In the rows, zero is written as 128.
Rotation paths and how fast each direction turns (degrees per step)
Each turn is a multiple of 5 degrees from 10 to 175, or 0.
Each row of a path follows its step; steps can be skipped.
path 1
step 0: [122 135 133 138 130 135 130 122 128 126 130 125 138 131 138 125 136 128
 127 134 134 129 132 125 125 130 127 125 131 131 132 122 125 122 134 126
 120 123 135 126 139 130 129 131 130 140 125 134 140 120 130 119 124 126
 132 130 129 138]
step 1: [131 133 126 126 135 123 131 129 129 123 124 128 136 133 123 130 127 128
 123 126 133 134 127 133 131 133 128 120 121 126 123 128 124 126 121 139
 124 125 138 136 128 131 129 117 137 125 130 139 128 130 129 138 126 136
 140 123 121 120]
step 3: [131 127 133 128 133 127 120 116 127 122 140 125 129 133 129 123 120 126
 132 129 125 133 126 141 129 131 133 120 127 130 137 136 126 129 127 117
 135 127 126 130 120 135 124 115 127 127 125 125 131 133 126 128 133 130
 123 136 122 131]
step 4: [128 129 129 127 122 132 130 137 134 131 132 126 134 121 126 129 117 127
 130 123 131 129 128 122 125 123 131 119 134 134 125 139 124 119 128 122
 120 132 121 135 127 132 137 137 126 120 123 131 128 121 137 132 129 129
 120 133 129 118]
step 10: [131 125 121 123 129 145 132 138 132 136 126 129 128 120 127 124 125 132
 134 126 119 121 136 127 124 132 132 136 122 129 132 132 128 129 125 126
 134 127 132 137 127 128 121 129 117 126 119 135 125 127 130 131 137 125
 131 126 133 124]
step 12: [124 139 128 137 120 135 116 129 127 125 128 130 125 126 119 127 130 118
 125 132 129 135 136 130 135 128 121 131 128 125 126 129 129 116 125 129
 129 127 124 137 134 125 131 131 131 134 126 126 127 124 128 125 136 129
 120 115 134 117]
step 14: [129 124 126 132 136 127 119 128 121 117 124 115 128 134 139 132 131 132
 127 134 123 136 134 128 130 130 118 131 126 137 127 124 126 136 120 135
 127 128 125 125 125 129 134 122 126 123 131 126 128 135 136 133 125 124
 131 125 138 124]
step 15: [120 131 124 128 133 129 120 125 130 128 135 132 119 118 123 125 119 133
 123 129 134 128 123 132 115 128 129 134 124 123 131 129 128 129 123 133
 127 131 118 129 121 130 117 130 133 120 126 125 120 131 129 125 117 117
 136 132 125 125]
Directions:
[128 126 127 124 129 128 129 131 129 128 129 128 127 130 129 126 130 132
 128 128 126 128 129 127 129 128 127 129 127 129 129 128 126 126 127 132
 127 126 129 128 128 128 128 126 130 127 129 130 125 127 129 128 127 128
 129 128 130 129]
85
